One turn moves every row onto another: examples first, then more rows asked
mal: [  6  -1 -12  12  11  -7  10   5   2  -5 -10 -13  -7   4   9   4  -9 -15
  -3   8  10   0  -8 -12   1   2   0  -2   1  -1 -11 -16   7   4 -11  -7]
mub: [10  9 -7 -5 -6  1 -9  4  9 19 -1 -1 -3 -6 -9  9 15 10 15 20 -3  2  1 19
 -8  6  5  3  3  6 -9 -6  3  6  4  3]
gufeb: [ 13   6  -6  -1   4  10   6   8  12   2  -2  -3 -13   0   1   1 -11  13
  17  20   7   7  -4   0 -11   3  -5  -2  22   6  -6   5  -6   6   4  -5]
kubu: [  2  -4  -5 -12  10   2  -2   1  -2   6   1 -26  -7  -1   0  13  -7   5
 -16   2  -2  -4  -2  -2   2 -17 -18   9 -14   7 -15   0  -3   0  -1  -2]
tal: [  1  -1  -2  -6 -11  -7  -7   1   0   1  -8  -5   3  -9   1  11  21   2
  -7  -3  -3 -13 -19   6   3  -8  -3   0 -12  -2 -13 -11   2  -7   1  -3]
vas: [  2  -3 -11 -13  18  -3 -13   9  15   8   2   2  -5  -7   5   7 -16  10
   7  10   7   0   1  17 -11   2  -7  -1  -5   6 -10  18   2  -5   6   2]
vugol: [  9  12   3   9 -16  -7   0  16  -5  -5   1   0  -2 -16   1  -9  -3  -7
  -6  16   5 -21   5   7   3 -13   5   6  -7  -7 -12   4   1   5   1 -11]
seg: [ 12   7  -4  -4   3  -3 -14  11   6   3   4  11  -8 -12  -4   2  -1   1
  15  18   4   0  14  16   3   6   8   2  -6   5 -10  18   5  11   1  -2]
reb: [  1   4  -7 -11   7  -3   2  -2   6   4   2 -21  -9   8  -4  13 -13  -1
 -20   2  -3 -11   4   2   0 -17  -8   7 -10   1 -13   5  -9  -2  -3  -1]
nof: [  5   7 -12  -8  18  -2 -14   8  16   2  -3   2  -8  -4  11  16 -11  13
  10  14   8   1   2  11 -10   6   2   0  -2   6 -12  10 -10  -5   9  -3]
sav: [  1  -7  -1   4  -9 -10   1   0   1   4 -14  -9   8   4   5  10  21   2
  -1  11  -3 -13 -14  13   4  -8  -3   2  -7   6 -15 -15   0  -5   0  -2]
Peku: [  9   4  -4  -4  -8 -15   5  -3   3   0 -11  -4   6  -1   4  11  21  -3
  -3   7   5 -11 -20   6   2 -12  -2   5 -10  -3 -12 -15  -4  -5   2  -2]
roveg: [ 18   0  -3  -8   3   6  -1   6  14  -2  -5  15  -7  -6   5  -1   1   8
  17   1   6   2  -2  11 -18  -2  -2   0   5   1   5  14 -12 -12   7  -4]
Nabev: [ 16  -7 -19  -1 -11  -1   4  -1  -9   2  -1   3 -11   0   4  -1  -1 -20
  -3 -10  -4  -4   8  -3  -4 -11  -9   3  -6   0   1  -2  -6 -15  -8  -2]
zavek: [ 16 -13 -16   3 -12  -1   2   9 -14   3  -4  -6  -5  -6  -2  -2   7 -13
   1 -13  -2  -6   7   1  -7 -13  -6   4  -7  -1   4  -2   2 -11  -9 -10]
dunu: [ -4  -1   2  -6  10   4  -5  -2   7  -2   2 -15  -9   2  -2   7 -18   4
 -18   4   1  -9   3   9  11 -16 -10   7 -14   4 -13   5  -3  -2   2  -5]
vusa: [  3  -2  -9   8   2  -4   7  10  -1  -9 -10 -17  -5  -1   5   5  -8  -4
 -10  11  10   4  -3 -12   0   0   1  -6  -8   6 -13 -13  14  11 -10 -10]
kizo: [ 19  -8  -5  -9   5   9   1  11  12   6  -3   9  -7 -10   0  -8  -5   6
  17   6   4   7  -1   9 -22  -4  -8   0   1  -1   3   9   3 -13   6   1]
lut: [ 10 -10 -18   2 -12   9   1  -1 -10  10  -3   1  -7  -2   5  -4  -6 -13
  -3  -8  -2  -9   1   9  -9 -15 -15   6  -6   2   4   1  -2 -16  -5  -7]
sanos: [ 13  10   3   2 -12 -13   4  12  -3  -7   7  -3  -6  -9  -2  -1  -3 -10
  -5  14   5 -19  -1  -1   6 -18   2   7   0 -13 -12  10  -5   8  -6 -13]
melo: [  9  -6  -7  15   7  10  10   8  -1  -2 -14 -15  -7   5   9  -3  -8 -14
   1  16   5   2  -3 -11   0  -3  -2   1  -5   3 -11 -12  10   7  -8 -10]
Febik: [  8   7   3   4  -8  -5   6  13 -11  -5   1  -2  -6 -17  -6  -6  -6  -8
  -6   5   9 -19  -2  -5   2 -12  -4   8  -4  -5 -10  14   5  12  -6 -14]
luf: [ 17  12 -11   1   0  -4  -9   8   3  -1   1  10 -10  -5   3   5   3   3
  20  17   6  -2  15  11   0   7  10   2   6  10  -3  15  -6  10   0  -4]
vin: [ 15  12  -5  -6   1   7  -6  -1  10  16  -5  -3  -8   1  -4  15  14  12
  18  13  -4   3   4  11 -10   3   5   6   8   8  -5  -4 -11  -1   6   0]
gine: [12 -5 -1  1  3  7  7  8 13  7  0 -6 -9  0 -6 -2 -3 12 18 22  3 14 -4  5
 -8  4 -6 -4 17  7 -4 -3  8  7 -2 -2]

vas turns into seg
vusa turns into zavek
And these:
nof turns into luf
lut turns into dunu
sanos turns into Peku

One turn moves every row onto another: examples first, then more rows asked
zuvu: [  9   5   5  -3   6   6  -3  -6  21  13  -4  -2   2  -2   3   1  19   3
   5 -14  -2  13  -7  -9   8   9 -11  -6  -5   9  11]
vur: [-12   1   5  -4   1   1  21   4  -5 -14  12  -3  13  10   6  -8 -14  10
  -5   0  -5  13   0   9   5  -7 -15  -9 -11  -8   6]
Paga: [ 12  -9   2   3  12  -1  -1  -4  -5   2   4   9   4  -9  -1  12  -2 -10
  -5  -5  15   1 -13  -9  17  12   1  -2  -9  -1  10]
rigo: [ 12 -21  -4  -6   5  -2   4  -2  -7  -6   3   3  -1 -11  -1  12   0  -1
  -1  -5   6 -12  -7  -8  21   4   2  -6  -3   0  -1]
zet: [  2  -4   1  -4   1  -4   4   2 -13  -5   5   3  14  17   6 -16 -19   6
   0   1  -4   9 -18  -8   1  11 -11   0  -1  -6   3]
ropem: [-10  -6   1   5   6  -5   9   1   3  -6   3   0  11   9   8   8 -11   8
  -6   0 -10  13   9  11  -4 -10 -14   0  -9 -13  -2]
vap: [  6   5   6  -6  -3   5   2  -6  21  12  -5  -9   4 -11   4  -1  21  10
   5  -6  -1   6  -1  -3   8   9  -8  -4   1   0  14]
Dasu: [ -6   8  14  -3   2   5  10 -11  -2  -1  -9 -15  -8  13  12  -9   0  -6
   5   1   3  11  -1  -4  -6  -9  -6  -2  -4  -5  -3]
Siz: [ 11  -2   0  -5   2  -1  -2  -6  -6   1   5   9   0 -15  -4  10  -2 -10
  -3  -6  13 -11 -10  -7  11  13   1   2   4  -3   3]
Des: [  5   3  -5  -3   0  15   8  -6  17  10  -5  -6  -1  -6   2   9  21  11
   5 -12   0   7  -5  -6  12   8  -7  -6  -1  10   7]
dalig: [ -3  10  11  -6   7   6   2 -12   2 -11  -4  -8  -1  10  11 -13  -4  -5
  17  -2  -1   8  -3  -9  -3 -11  -1   4  -3  -2  -6]
rut: [  0   1   9  -6  -2  -3  10   3 -17 -15   6   7   6  11   3 -10 -10  -1
   4  -8  -4   4 -12  -7  -7   2 -11  -7   0  -2 -12]
pada: [  4  -7   1  -2  10   3   6  -2  -3  -1  -1   8  -4 -16  -4   3  -3  -1
  -3  -6  20 -11 -12 -15  15  11   3  -7  -3   5   5]
pes: [ -6   0 -11  -2  13  -4 -12   4  -4  -1  -1   7   4  -6 -12  -1   0  17
 -10 -10   5   2  -5  18  12  -8  -6  -6   1   3  20]
gan: [-18   7   3   4   0   2  13   2   5  -2   5  -5  19  -1   7   3  -8  11
   5 -13  -4  11   5   9   0 -13 -15   0  -7  -3 -10]
bet: [  9  -8  -7   3   8   6   1  -6 -12  -1   2   9  -2 -13  -4   8   0  -2
  -6  -6  14 -12 -13 -12  16   3   2  -4  -4   5   6]
vil: [  2  -2  -5  -9   7   2 -10   0  -5  -8  -2  -1  -2   4  -7  -3   5   9
 -10 -10  -3  -3  -6  20  20 -18 -12  -6   1   5  17]
Pubur: [-11  12  16   2  -1   6  13  -4 -11  -1  -6 -12   8   2   9 -13  -2   0
  12  -4  11   4 -11  -8   1  -7  -3  -2  -7  -2  -9]
sabed: [  1   8  -4  -3   6  -3 -12  -3  -2   3   8   4   9  -6  -2  -3  -1  10
 -17  -3   0   0  -1  16  15 -12 -12  -4   2   4  25]
karim: [ -9   0   7 -10   1   1  15  -7  -1 -10   3 -15   2   2   5 -11   1   6
  19  -6  -5  14   4  -4  -8  -9  -1  -8  -8  -9  -6]
Gok: [  6  -1  -1 -14  -1   8   9   0  15   9  -3 -11  -1   4   2  -1  18  11
   5  -7  -9   3  -7  -6  21   9 -11 -11   1   9   8]
sitel: [  0   6   2  -3   0  10   4   0  20   8  -8  -6  -2  -6   4   3  17  15
   2 -12   3  12  -2   0   9   7 -10 -10   5  15   6]
Dez: [  0   0 -13   0   8   5  -9  -1  -3   1  -2   3   6  -2 -10  -2   7  17
 -12 -12  -1   2  -8  16  13 -11 -12  -5  -3   3  25]
befi: [ -4  -4  -2  -5   4  -8   9  -2 -12   5   4   3   5  14   0 -14 -17  -1
  -3  -2  -6   1 -11 -14  -6  10 -12  -6  -6 -11  -1]
nas: [-13  -1  -3  -2  -2  -4  11   3 -16   3   6  -2  18   3  -5 -15 -19   7
   1 -14   3   3 -15   0  -1   5 -13  -3  -5 -10  -3]
Nibu: [  2   0  -7  -1  13  -1 -16  -7   0   4   4  -1   4  -3  -7  -1   1   4
 -11 -13   4  13  -3  16  12 -12  -9  -5  -6   3  26]
som: [ -7  -9  -2  -1   2   2  12  -4  11 -12   7  -7  14   4  11   0 -18   8
   0  -6  -4  18   8   9   2  -7 -13   3  -8 -10   3]

sitel turns into pada
Dez turns into Des
And these:
Pubur turns into nas
Dasu turns into befi
karim turns into rut
sabed turns into vap
zuvu turns into Paga
som turns into dalig
rigo turns into vil

One turn moves every row onto another: examples first, then more rows asked
Vev: [ -9   6   4  14  -9  10  10  -1 -17  18  -6 -16 -15  -3  -4   8  10 -14
  -2   6   5  -4 -12  -6   1  -7]
fur: [-13  -1 -13  11   5  -9  16   8   6  10  -6  -1   4 -12  -1 -10  10  -8
  -8  -9  23   6  10  17  -6  -8]
vero: [  1  -6 -11   3  13 -12  -3  14  -1   7  -1  -4   2 -10  -9   1  11   1
  -9   0  11  19   0  24 -10   6]
gopa: [-13  14   1   8   6  -1  25   4   6   4  -1  -9  11  -4 -11   1   2 -12
 -14  -4  12   1  -6  19   0  -5]
mafek: [ -5   8  -6   4   3  -7  10   8  -5   8  -2   7   1 -17  -5  10   8  -3
 -14 -10   9   8  -7  28 -10 -10]
rad: [ -8 -13   0   9   3  -1  15  12   2   7   0 -17 -23   7  -9  -8  -8  -6
  11   1  10   0  12  16  -5  -1]
toz: [ -5  -8   5   9   6  -2   3   9  11   8   0 -11 -15   0  -6   5  14 -12
   0   1  15   5  10  19  -5  22]
tok: [ -8 -18   1   8   5  -3   8   5 -11   8   6 -15 -23   2 -12  -3   4 -14
 -16  -5  10  -3   7 -10  -6 -10]
Dokip: [ -9  -5   6   5   6  12  20  11  -8   1  12  -9 -11   0  -7   9  -1   2
   1 -10  15  -5  -3  -1 -16 -19]
fuze: [-20  -4  -8   2  -1   6  15  13 -12  16   7  -9 -12  -9  -8  12  21  -2
   6  -3  19   3 -15   1  -4 -17]
fak: [ -5  13   0  15  -1  -1   9  11 -32   7   3  -7  -1 -17  -9  13   8  -2
 -12  -2  10   6  -7   9 -10 -13]
teb: [ -9   2   0   5  -2  -2   3   9 -11   9   3 -10  -8  -4  -6 -13   8 -11
  -2   6  12   0  -3 -21  -5  14]
sasog: [ -5   2   1  10   2 -14   4  11 -16  -2   0  -8 -26  -6  -7   8  12  -7
   5  16   1   5   3   3 -12 -12]
Vip: [-17   0 -12  13   9 -13  10   8 -11   3  -7  -6 -11 -12  -6 -10  21   5
 -11  -2  14  10   5  -5 -14  -6]
motu: [ -6  -8  -2   5   9   2   8   0   3  12  -9 -13  13   4  -1 -10   1  -4
  -9 -11  17   3   7  14  -3   7]
tekur: [ -4 -11   4   8   0  -6  -1  24 -30  18   5   0 -15  -6 -16   2   5 -13
  -2   4  16   2   2   2  -9   3]
minap: [ -2   2  -8  -4  -8  -6  -5   3  -1  11   0  -9 -21 -14   3   3  13  -1
  12  -3   0   6  -5   8  -3   5]
dafi: [-10   0   4  10  -1  -3  16  21 -15   8  -1   7 -10   5 -12  -7  -2   7
   5   6  10   2  15  23  -6   2]
laz: [ -5  10  -3   7  -1   2  10   6 -11   8  -3 -13  12   3  -9   4   4  -4
  -3   5  13   6 -15  32  -1   4]
tas: [ -5  -8   6   2   0  10  11   9  -9  13  14 -22 -13 -10 -15  13   5 -19
  -6  -1  12  -5 -14  15   2   9]
risi: [-10  -7   2   5   6   1  13  20 -14  15  20  -8   2 -14 -15  -3   7 -10
 -17   2  19   1   0   6   3  14]
Mose: [ -6  -5  -7  12  -2 -10   6   9  -6  23   6 -13 -18  -3   3  -3   1  -2
   3   2   6   9 -16  29  -6  10]
gagi: [ -7  -2   4  -6  -9   2   3  -3  -5   7  13 -16  -2   2   3   5  -8 -12
  -1  -4   6   6   3  18   6   8]
Lil: [-12   5  12   0  -2   1  10   9 -21   9  -7   1 -17  12 -14   0  -4  -2
   2   8  -4   1  -7   1  -7   4]
sozov: [-8 15  2 -1 -4 -2  6  4 -5 16 -1  2 -2 -9  1 -7 12 10 -3 -4 -2  0 -8 -1
  1 14]
Gumab: [ -9   8  -1   7  11  -5  13  19   6   9   5 -11 -12  -5  -8   9  13   0
  13  -3   9   5   3 -10  -6 -16]
Fip: [-17   8   8  13   8   3  22   5 -12   8 -10 -13   0   8 -19   3   4  -5
 -13  -8   9   1   9  -2   1  -9]

minap turns into rad
laz turns into vero
gopa turns into mafek
And these:
fak turns into Vip
tok turns into Vev
dafi turns into risi
Lil turns into tekur
toz turns into gagi
fuze turns into Gumab

